Some points, one per row:
array([  9, -42, -41, -24, -62, -12,  13,  91,   4,  16, -59, -53, -12,
       -97,  29,  23,  -7, -38, -20,  21, -36])
array([ 24,  14,   4,   8,   1,  29,  45,  14,   6,  27, -10,  67, -77,
        59, -55,  57,  20, -39, -37,  62, -56])
array([-16,  48,  -2,  48,  18,   4, -22,  36, -18, -20,  -4, -27,  22,
         9, -53,  -3,  30,  19,  36,   1,  17])
array([  4,  12,  25,  -9,  39, -32,  21, -49,  61,  16,  12, -40,  54,
         6, -25,  12, -56, -19,   4,  26, -50])
array([  5, -36, -53, -35,  31,  30, -27, -19,  14,  67, -58,  69, -69,
        54, -17,   7,   6,  18, -10, -81,  24])
array([-17,  33, -34,   3,  18,  -7, -34,  -7,  27,  22, -45,  41, -40,
       -59, -34,  12,   6,  -8,  21, -20,   8])
array([ 52,  43,   6, -17,  71,  18,  32, -41,  -9,  13,  27,  -5, -10,
        64, -33,  22, -92,   4, 113, -46,  34])
array([ 14,  38, -25,   6, -33,  -2,  28,  53, -26,  40,  11,  -2,  -1,
       -20,  20,   5,  25, -15,  73, -68,   7])
array([ -7,   7, -20,  -4,  89, -39, -13, -67,  57,  33,  44, -21,  14,
        -2, -50,  27,  27,  -5,  12,  13, -24])
array([-16,   7, -38,  -7,   2,  -5, -65, -37,  14,   4,  -9,  21,  29,
        48, -58, -14,  21, -10,   5,  17,  -9])
array([   2,  -29,   29,   24,   54,  -25,  -22,  -28,  -25, -115,    0,
        -44,   29,   -1,  -21,  -64,  -33,   63,    5,  -89,   25])
array([-37, -18, -29,  35, -37, -34,   8,  27,  39,  51, -10,   3,  25,
        -5,  10,  -4,  57, -30, -28, 116, -50])
array([ -12,   44,  -59,   -8,   29,   -6,  -76,   -6,  -24,  -26,  -73,
         -2,  -70,   51,    9,   11,   18,   23,   19, -108,  105])
array([ -2,  -3, -26,  -2,  -7, -73,  -6, -32,  48,  -3,  88, -10, -25,
        46, -30,  -9,  27,  77,  49, -13,   3])
array([-57,  -4, -30, -19, -48,   1, -31,  18,  -6,  24,  32,  61, -28,
        21,  -4, -69, -33,   9,  14,  36, -13])
array([-30, -23,  17, -27, -30,  32,  -1,  34,  14,  -6,   0,  22,  50,
       -28,  55,  -2, -14,  27, -34, -53,  34])
array([-19, -31,  62,  -9, -65,  14,  52,  33, -75,  31,  -9,  25,  70,
        35, -16, -27, -35, -50, -55,  55, -29])
array([ 25, -15,   1, -22,  75, -52, -12,  -5,   0, -27,  70,  20,   3,
       -14,  -7, -14, -18,  37,  71, -23, -36])
array([  1,  19, -25, -12, -11, -19,   1, -40,  -3,  20, -10, -27,  23,
       -22,  11,  -1, -19,  57,  -2,  10, -39])
array([-36, -17,  35,  25, -24, -44,  72,  21, -14,  36, -20,  98, -58,
        23,  38,  21, -10, -31,  19,  41, -66])
array([ 59,  16, -22, -46, -53,   3,  37,  47,   3,  32, -43,  24,   6,
        -2,  83, -10, -11, -21,  24, -68,  26])
Then 10 other points, each followed by its number:
array([ 29, -57, -32,  15,  29, -30, -17,  14,  15,  56,  26, -19, -12,
         7, -14, -17,  41, -13, -32, -35, -26]) 0
array([   5,  -20,  -13,   33,  -22,  -53, -110,   28,   43,   26,   26,
         21,  -10,   -9,   27,   80,  -10,   15,    3,   23,  -31]) 1
array([ 38,   2,   3, -23,   1,  56, -19,  -3,   7, -76,   4, -74,  18,
       -10,  -8,  -4,  53,  28,  20, -61,  49]) 2
array([-17,  91,  -8,  -6, -17, -17,  12,  -2, -26, -86,  59, -51, -49,
        37, -36, -34, -27,   0,  18, -51,  96]) 3
array([ 34, -41,  38, -27, -19, -50,  10, -32, -13, -26,   7, -29, -54,
         5,   3, -13, -18,  17, -34, -51,  42]) 4
array([  19,  -42,  -71,  -18, -107,    2,   20,  -17,   46,   70,  -43,
         98,  -40,  -18,   38,   52,  -13,  -82,  -56,  101,  -69]) 5
array([  16,  -27,    2,   25,  -74,   11,  -17,   73,   10,   52,  -71,
          0,   46,  -45,  101,  112,    4, -127,  -53,   84,  -20]) 6
array([ -4,  35, -19, -19,  24, -26, -19,   8,  -2,  58, -50, 101, -52,
       -10,  47,  35, -28, -13,  37, -48, -15]) 7
array([  20,  117,   -8,   16,  -50,  -13,  -80,   43,    0,  -40,  -41,
        -83,  -89,  -16,  -40,  -27,  -29,   66,  -28, -101,   19]) 8
array([-10, -45, -48,  76,  11,  60,  30,  37, -19,  72,   7,  45,  11,
        -4,  45,  44,  31, -14,  34,   2, -29]) 9
Which two of these numbered points are nearest to each point below, looking only along the 3 directions in which the first points spread most? Their numbers follow each, nearest first.
array([-25,  99,  -5,  41, -15,  -9, -10, -26,  11,  50,  -2,  28, -15,
       -43,  21,  18,  18,  29,  14, -27, -42]) > 0 1
array([  -4,    9,  -68,  -21,  -28,   16,    7,   57,   36,   17, -103,
         12,  -50,   -8,   34,    0,   64,   17,   -3,   69,  -24]) > 9 7
array([ -6,  39, -24, -27,  41, -41,  -6,  50, -16, -35,  -2, -20, -38,
        33,  -2, -27,  28,  50,   3,  13,  76]) > 4 3
array([ -26,  -34,  -39,    0,  -65,  -25,   47,   28,   17,   20,  -81,
         47,    9,    7,   41,   58,   32,  -82,  -70,   91, -120]) > 5 6
array([ -20,  -81,  -25,   57,  -33,   49,   -2,  101,  -20,  -11, -115,
         32,   55,  -13,   35,   -4,   58,  -94, -100,   38,  -43]) > 6 9
array([ 21,  32, -11, -15, -20, -19, -64, -23,  23, -98,  24, -47,  15,
       -39,   4,  -2, -32,  16, -46, -46,  44]) > 2 4
array([   2,   80,  -35,  -69,   66,  -60,   38,  -46,   27,   10,   16,
         29,  -18,   37,  -73,  -43,  -41,  -11,   48, -107,  127]) > 3 8
array([  14,   -3,   -9,   -8,   41,   21,    7,  -33,   15,  -16,   70,
        -27,   -1,   20,   14,  -46,   15,   42,   38, -105,   90]) > 3 2
array([ -6, -65, -29,  64, -95,  26, 107,  42, -47,  77, -94,  16,  58,
        -4,  62, -11,  30, -72, -35, 102, -88]) > 6 5
array([ -21,  -62,  -73,   19, -127,   49,   78,  114,   24,   31,  -36,
         42,   11,   -9,   19,   44,    9,  -40, -118,   18, -110]) > 6 5
Now 10 new points, numbered from 0 again:
array([  5,  34, -51, -21,  -8,  -9, -28, -10,   7,  14, -54,  21,  -4,
         6,   3,  47, -27,  12,   6, -79,  21]) 0
array([  0,  34, -24,   6,  24,  -5, -11,  65,  45, -77, -16, -43, -28,
       -19, -13, -30, -11,   6, -48, -48,  88]) 1
array([ 26,  62,  41, -46,  59, -24,  27, -10, -19,  47,  68, -24,  78,
        24,   2, -65,  16,  63,  31, -60,   9]) 2
array([-58,  30, -26,  97,   5,  13, -26, -14,   7,  25, -55,  10,   8,
        22, -38,  10,   5, -33, -27,  63, -38]) 3
array([-77,  11, -17,  59, -30,  30,  79,  28, -10,  57, -84,  53,  -5,
        50, -32,  17, -20, -20,   2,  47, -33]) 4
array([   0,    3,   58,    6,    7,    4,   -6,   19,  -22,   29,    7,
         23,   27,   30,  -42,  -31,  -41,   42,   30, -103,   49]) 5
array([  2,  34,   7,  22,  34,   2,   8,  64,  57, -30,   7, -22,  -4,
       -28,  34,  74, -13,   5, -12,  83, -46]) 6
array([ 22,  17, -31, -53,  64, -48, -28, -67, -35, -18,  52,  -8, -26,
       -22,  19,  12,  17,  -1,  86, -69,  26]) 7
array([ -4,  39,  32, -18,  91,   0,  48, -52, -23,   6,  54, -79,  -4,
       -33,  -7,  37, -36,   6,  43,   2, -36]) 8
array([ 18,  67, -15,  -9,  -9, -25,  47,  36,  20, -11, -75,  16,  16,
        42,  18,  24, -22,  78, -26, -42,  61]) 9
The same question for these:
array([ -6,  36,  30, -28,  80,  -3, -37, -11,  73,  -2,  97,  14,   5,
       -23, -55, -43,  13,  18, -90, -98,  57]) > 7 2
array([ 64, -43,  67,  24,  16,  47,  41, -59,  14,   7, 104, -57, -24,
        34,   0, -26, -21,  80,   2,  26, -27]) > 8 2
array([ -51,  -35,   -5,   56,  -99,   10,  -10,   87,   27,   18, -123,
         36,    7,   29,   46,   43,   38,  -14,  -34,  109,  -13]) > 4 3
array([ -6,  60,  31,  59,  23, -29,   3, -77,  17, -44,  21, -77,  42,
        10,  29, -83, -42,  57,  36, -14,  61]) > 2 8
array([ -6, -46,  46,   6, -26,   4,  36,  95,  29, -13, -53,  37, -24,
       -32,  40,  30, -11, -12,  -3, -14,  22]) > 9 4
array([ 37,  45,  23, -39, -19, -43,  64, -38,  34,  54,  -2, -34, -17,
       -34, -42,   6, -21,  34,   2, -99,  57]) > 5 1
array([ 31,   8,  18,   0,  18, -46,   9, -42, -43, -35,   9,  11,  53,
        10, -59, -38,  15,  58,   3, -62,  24]) > 2 5
array([-29, -10,  17,  32,  23,  63,  40, -27, -13,  43, -16,   3,  -8,
        37, -34,  39, -20, -68,  22,  52,  -8]) > 3 4
array([  2,  45,   6, -18,  28, -28, -29,  -7, -10, -12,  11, -54, -38,
       -17, -53,  36, -21,  69,  76,  -2,  35]) > 7 2
array([ 17,  28,  -8, -26,  25, -32, -32,  30,  61, -34,  -9, -57,  33,
       -40, -24,   2,  49,  34,  13, -38,   1]) > 2 5
